In the rows, zero is written as 128.
One turn sends every row of this set to another row. A few are shown first. Where does it send the rows asked after them?
q748: [164 106 111 107 139 139 160 156 101 127 100 108 125 119 148 108 138 137
  95 146 112 130 114 152 134]
q430: [138  77 112 145 125 141 142 127 145  99 103 103 130 120 142 124 164 139
 150 170 118 120 116 135 139]
q202: [143 135 111 105 113 145 158 132 111 122 132 123 127 138 115  90 103 120
 129 111  86 133 146 153 145]
q124: [121 141 142 115 117 129 101 111 116 130 156 135 112 149 142 160 129 138
 130  99 123 133 128  79 120]
q678: [158 100 104 101 126 136 161 148 113 129  93 103 118 121 145 106 143 153
 102 136  98 130 107 156 131]
q130: [108 129 136 122 119 131 100 102 114 143 156 134  99 150 135 158 120 145
 127 113 128 127 121  92 133]
q451: [107 134 133 112 120 131 103 105 117 136 159 129 106 144 133 157 124 143
 129 103 116 128 128  83 122]
q64: [146  76 109 136 124 135 150 131 159 106 109 113 125 125 148 127 157 140
 154 168 117 113 114 139 143]
q775: [109 134 126 124 113 134 101 105 105 153 146 116 101 140 150 157 131 159
 120 110 131 136 119  90 120]
q645: [130  83 106 134 123 140 146 125 150  91 103  97 137 114 135 120 170 141
 154 157 101 122 122 124 128]
q713: [162 108 115 108 138 136 156 161 115 123  92 111 125 119 160 104 147 137
 103 130  95 146 121 148 110]
q700: [119 138 131 126 112 134 101 109 102 151 146 120 106 143 154 162 132 154
 122 110 139 137 117  89 123]
q874: [ 95 166 115 134 115 162 118  99 121 127 130 104 139 160 130 103 125 128
 143 123 125 148 121 131 127]
q364: [153 106 107 101 129 134 157 151 122 125  90 104 119 120 149 100 150 148
 104 126  84 139 114 149 114]
q207: [109 140 120 109 116 128 115  99 127 147 142 134 105 138 130 154 113 149
 121 106  97 122 129  82 123]
q268: [113 132 121 138 106 157 124 124 129 103 133  96 152 144 160 110 160 132
 163 146 149 137 101 131 131]
q846: [124 135 144 125 116 128  97 111 113 138 153 140 106 154 143 162 125 139
 128 109 134 131 122  89 130]
q249: [141 143 136 115 122 130 126 111 137 127 122 148 119 147 147 138 133 124
 122  98  94 141 154  63 124]
q633: [142 143 140 127 119 127 110 117 112 147 139 154 108 149 155 165 113 131
 119 115 132 129 124  86 133]
q631: [149  91 115 129 129 132 151 142 165  92 107 113 141 119 155 125 167 131
 157 149 101 125 129 120 117]
q927: [185  94 130 146 136 127 140 144 139 123  99 156 119 146 158 129 154 112
 121 137 115 124 132 120 141]
q649: [100 126 116 137 107 157 125 115 132 109 134  92 147 141 155 107 157 137
 162 151 143 136 100 136 131]
q335: [147 129 118 121 113 144 151 132 111 132 128 132 118 147 124  90 100 115
 126 122  99 136 141 166 153]
q987: [129 151 134 114 119 127 113 114 124 137 138 145 115 140 149 159 120 133
 123  98 106 133 135  72 110]
q903: [135  85  90 106 134 132 156 115 147 121 111 121 118 120 114 120 148 139
 125 128  72 103 141 109 136]
q140: [164 140 128 122 106 141 149 141 114 124 123 139 123 155 133  91 111 114
 129 111 101 143 139 159 147]
q863: [ 96 129 112 132 112 158 127 116 133 103 136  88 151 136 153 105 157 134
 164 146 134 138 108 128 122]
q220: [146  91 118 139 125 138 144 136 151  85  99 104 144 119 147 122 176 134
 155 151 105 130 124 119 121]
q441: [152  85 122 150 125 139 140 138 145  93  99 111 138 124 154 126 171 130
 151 164 121 130 118 129 131]
q477: [114 126 113 104 116 131 131  87 137 141 128 133 105 141 119 136 122 144
 119 111  85 121 145  76 144]
q228: [124 171 118 129 112 161 125 113 106 116 132 107 153 162 138 115 128 122
 144 124 149 143 115 121 140]
q637: [151  73 104 136 139 134 147 119 133 139 109 137 103 134 131 127 135 130
 117 158 110 102 128 134 161]
q313: [168 103 111 107 135 138 159 158 105 126  94 109 121 119 157 111 141 138
 103 140 109 135 113 153 128]
q660: [157 109 105  97 123 135 160 145 114 127  96 101 121 122 135 101 147 154
  98 134  96 126 107 151 133]
q797: [110 135 118 132 110 156 127 123 130  98 135  92 157 138 160 110 161 129
 165 142 140 140 107 122 122]
q951: [107 172 116 129 123 163 124 110 111 116 134 104 153 153 137 109 124 117
 145 121 133 150 128 117 123]
q570: [108 139 127 120 116 135 104 108 106 146 147 115 108 136 151 157 133 155
 122 105 127 139 125  84 111]
q862: [122 130 125 121 115 129 112  99 115 157 142 143  97 146 137 161 107 145
 117 123 123 117 118  97 144]
q646: [120 142 131 122 115 134 103 113 103 144 146 119 111 139 156 161 135 151
 123 104 135 141 125  81 114]
q520: [112 166 116 133 104 160 118 101 115 127 129 106 139 168 130 109 130 134
 142 126 141 141 107 133 145]
q690: [131 115 122 123 120 134 127  92 119 154 129 145  94 152 130 146 110 137
 113 136 123 116 132  95 169]
q292: [134  81 104 125 125 134 152 128 167 101 110 106 130 118 141 122 162 142
 157 156  96 116 124 129 126]
q884: [162 113 120 115 142 137 153 161 111 124  94 113 125 122 158 100 145 131
  96 135  99 144 124 148 113]
q568: [170 107 116 117 132 127 150 141 152 105 101 140 133 131 143 123 165 122
 129 108  78 123 144  94 116]
q898: [153 115 114 105 127 134 154 152 124 125  90 106 122 125 146  93 153 147
  99 126  82 140 116 148 111]
q2: [160 144 120 107 107 142 154 140 114 114 126 129 134 146 125  91 115 116
 132 100  89 140 144 145 141]
q812: [161  85 118 138 128 134 150 144 156  99 108 121 136 126 161 131 163 128
 155 161 121 122 121 131 133]
q375: [157 131 143 135 126 131 122 115 119 140 124 161 109 156 158 148 121 117
 115 124 130 135 143  83 150]

q140 goes to q335
q812 goes to q64
q884 goes to q748
Now find these:
q646 goes to q700
q228 goes to q520
q690 goes to q477
q633 goes to q862
q678 goes to q364
q797 goes to q268
q430 goes to q645
q568 goes to q927
q846 goes to q130

One turn sends every row of this set to another row. A few are shown first. Where does it send the rows asked after them?
q799: [154 133 101 175 109 134 114 120  93 110 111 129]
q448: [107 108 116 139 129 141 150 150 110 149 120 120]
q465: [132 104 127 157 136 136 119 123 157 149 114 143]
q417: [158 130 104 109 118 150 126  86  90 134 149 107]
q624: [146 156 134 133 101 161 131 126 123 129 112  91]
q925: [110 135 139 124 169 148 127 136 132 123 114 123]
q739: [162 163 113 146 155 138 101 119  99 126 130 137]
q820: [137 145  93 122 121 124 124 113  85 116 114 156]
q269: [114 114  99 128 176 142 138 122 135 122 125 124]
q917: [129 105 118 162 142 166 139 145 123 145 108 113]
q913: [129 115 114 130  78 160 125 103 112 136  99 122]
q931: [147 136 121 108 120 141 109  80  95 121 147 107]
q94: [153 140  93 136 149 136 103  98  97 117 120 159]
q492: [114 122 128 135 119 117 147 140 149 136 118 134]
q336: [123 105 112 141 132 129 140 117 159 126 104 146]
q923: [158 118 106 119 105 160 122  81  89 131 130 113]
q580: [125 127 142 128 139 132 129 136 150 151 113 149]
q767: [122 132 127 117 133 135  84  84 133 122 140 123]
q391: [168 145 124 123 114 161 121  92 100 116 128  94]
q147: [139 129 111 130 155 142 151 132 158 141 114 142]
q856: [140 121 114 156 138 131 146 141 157 150 129 122]
q247: [117 110 144 153 151 160 113 131 131 127  97 125]
q370: [144 112  71 120 116 160 138  96 117 150 129 124]
q805: [128 144 102  93 133 135 123 105 115 149 153 123]
q808: [157 142 117 149 138 161 105  96 145 114 127  93]
q488: [156 133 128 119  96 160 121  91  89 124 121 106]
q652: [ 95  92 103 132 141 132 136 124 120 129 121 134]
q423: [152 147  83 148 114 132 141 125  87 116 115 133]
q449: [150 155 130 162 122 131  97 126  94 120 121 132]
q938: [157 133 121 124 122 152 106  76 105 108 135 100]

q652 goes to q448
q492 goes to q856
Now find these:
q739 goes to q94
q808 goes to q767
q923 goes to q488

One turn sends every row of this set to another row. A few are shown first. Where does it send the rows asked after them?
q883: [152 164 146  96  92  98 166 147 121 103 141 140 166 189 110 118]
q23: [162 148 125  83  98  90 169 143 114  97 161 153 117 123 111 127]
q887: [153  81 126 131 103 126 171 149 128 134 138 147 146 177 122 117]
q345: [142 112 116  95 107 105 109 157 156  92 108 127 142 122 108 129]
q61: [124 124 131  90 127  94 132 147 139  78 105 124 127 148  84 138]
q937: [173 105 158 107  98 124 144 175 148 131 158 104 128 163 120 131]
q396: [137 112 132 106  79 124 160 121 141 118 152 143 176 171 105 140]
q518: [136  87 108 102 118 106 121 178 147  81 168 122 140 139 115 139]
q534: [149 101 160 102 106  99 153 151 133  99  91 111 144 127 114 119]
q426: [155 112  74  99 107  95 156 159 136 100 151 141 117 124 109 124]
q680: [141  98  96 107 101 124 126 138 112  72 165 136 143 129 116 113]
q825: [141 155 151  92 103 109 141 150 145 106 159 118 172 172 135 137]
q507: [142  75 153 110  94 120 171 153 161 115 125 122 152 174 117 121]
q290: [172 106 113 133  81 116 167 170 127 102 143 126 134 168 126  76]
q77: [151 116 137 102 107 105 143 143 162  53 132 145  95 152 115 131]
q688: [155 125 137  92  77 108 140 157  89  81 157 147 141 183  86 108]
q4: [141 132 183 100  95  91 142 141 152  89 156 108 132 159 106 122]
q579: [154  92 113 112 117 106 172 191 128  99 168 137 147 132 137 108]
q571: [142 114 163 105 108 114 174 174 127  81 124 155 113 188 105 124]
q609: [186 131 125  99 107 112 156 170  99 101 157 129 148 117 128 126]
q663: [148 145 113  87 141 104 153 155 134  78 120 130 148 196 116 119]
q847: [150 115 126  88  74 113 129 162 148 107 131 122 130 192  75 133]
q342: [185 101  91 111 106 113 164 149 140  91 147 128 122 156 153 110]
q629: [153 135 103 119  85  88 151 154 119  92 169 129 150 129 124  87]
q179: [169 151 138  83 122  81 166 137 121  77 156 144 163 163 114 105]
q867: [142 115 111 107 109 102 127 151 112  90 101 112 136 175  79 120]
q340: [152  87 153  96 100 121 197 137 149  88 119 149 135 153 114 125]

q629 goes to q579
q23 goes to q290
Now find these:
q825 goes to q340
q342 goes to q680
q663 goes to q396
q688 goes to q937
q507 goes to q61
q4 goes to q571
q179 goes to q887

